Some points, one per row:
-3.06|-2.38|0.07|-1.00|-0.28|-1.13|1.05|1.82
-0.58|0.35|-1.36|1.10|-0.28|1.13|-1.17|-0.43
1.36|1.46|1.38|0.71|1.37|0.54|0.98|-0.53
1.07|1.78|0.44|0.43|0.15|0.80|-0.65|-1.33
0.75|0.33|0.44|0.28|-1.20|0.30|-1.39|-1.65
1.87|-1.08|0.31|0.70|0.30|-0.76|0.03|-0.92
-1.50|-2.36|1.20|0.53|-0.35|-2.01|-0.58|-0.14
-1.27|-2.56|0.91|-1.02|-0.07|-1.54|0.06|1.18
0.29|-0.64|-0.81|-0.18|0.51|0.59|0.82|-0.78
-1.29|-1.38|1.32|-0.39|0.00|-0.40|-0.05|1.39
-0.60|0.26|0.74|1.49|-0.12|-1.30|0.15|-0.30
0.28|0.98|0.61|-0.15|-1.06|0.27|-0.26|-0.37
-0.36|-1.29|-0.70|0.25|-0.76|-0.86|0.04|0.07
-1.08|-0.64|-0.88|0.55|0.05|0.26|0.12|1.82
-1.06|0.40|0.38|-0.97|0.38|-0.58|0.00|-1.70
-0.14|0.71|1.12|0.24|1.06|0.48|0.31|-1.15
0.25|0.37|-0.20|0.04|0.03|0.67|-0.76|-0.31
-0.82|-0.08|0.29|-0.27|-1.87|-0.07|0.31|3.24
0.99|1.22|-2.46|0.56|1.43|0.69|0.04|-0.48
0.47|0.85|-1.54|-0.43|-0.70|1.13|-0.09|1.26
0.32|-0.16|-0.92|-0.27|-1.25|-0.09|0.20|2.01
-1.32|0.78|-0.28|0.70|-1.04|-0.51|-1.30|0.30
Then 10 other points, each followed by its number:
-1.68|-2.40|0.77|0.05|0.59|-1.00|-1.00|0.89 0
0.14|-0.37|-0.85|0.84|-1.31|1.91|-0.46|0.97 1
-1.13|-1.40|0.01|0.16|0.00|-0.49|-0.25|0.17 2
0.88|0.22|-1.51|0.90|-1.29|-0.52|0.86|0.32 3
-2.34|-1.62|1.13|0.30|-0.93|-0.47|-0.57|-0.17 4
-0.41|-0.17|0.30|1.85|-0.68|1.35|0.12|-1.39 5
0.84|0.72|-0.25|-0.75|-0.74|2.01|-1.37|-0.45 6
-0.14|-0.17|-1.59|-0.36|-1.12|1.08|-0.92|1.37 7
-1.54|-0.21|1.07|-1.03|0.36|-2.27|0.72|1.08 8
-0.64|-0.05|-0.55|0.89|-0.38|-0.32|0.54|0.84 9
Which of these numbered points is nearest to each point below, looking only along the 2 directions in which the first points spread most? Its number follows each.
0.16|0.51|-1.39|-0.71|-2.01|-0.48|-0.72|0.71 > 1
-2.01|-1.30|0.21|0.32|-1.58|-0.04|-0.98|-0.32 > 2
0.97|2.54|-0.67|-0.14|-0.12|2.39|-0.90|-0.83 > 6
-0.70|-1.65|1.43|0.66|-0.01|-0.93|1.45|0.06 > 4
-2.97|-2.33|1.65|0.23|-0.27|-1.73|0.08|0.92 > 0
0.77|0.35|-0.81|0.68|-0.39|0.18|-0.17|0.54 > 3
-0.20|-0.45|0.17|1.41|-0.74|-0.25|-0.13|1.27 > 9
-0.47|-0.47|-0.20|-0.21|0.02|0.23|0.86|1.07 > 9
-0.17|0.23|-1.74|0.06|-0.19|1.40|1.51|2.16 > 7
-0.91|-0.85|-0.34|-0.26|-0.09|-0.60|0.75|-0.70 > 2
1.49|1.22|-0.63|-1.00|0.80|1.65|-0.78|0.06 > 6
-0.53|-0.88|2.76|0.83|1.22|-0.84|0.04|-1.26 > 4
-1.36|-1.39|0.91|-0.39|-0.47|-0.98|1.64|0.76 > 8
-0.94|-2.36|0.80|-1.35|0.24|-2.26|-0.04|-0.26 > 4
1.38|0.45|0.60|1.26|-0.27|-0.93|0.14|-0.59 > 5
-0.31|0.50|0.31|0.40|0.10|0.57|-0.86|-1.28 > 5
-0.49|-0.11|-0.74|0.29|-1.77|-0.52|-0.09|0.43 > 9
0.05|0.72|-0.24|-0.57|-0.35|0.22|0.62|2.65 > 7
0.67|0.09|-0.42|0.24|-1.56|-0.84|-0.28|0.89 > 9
-1.39|-2.07|-0.88|-0.63|-1.17|-0.79|0.25|2.36 > 8
-0.49|-1.91|0.60|-0.26|0.11|0.13|0.08|-0.20 > 2
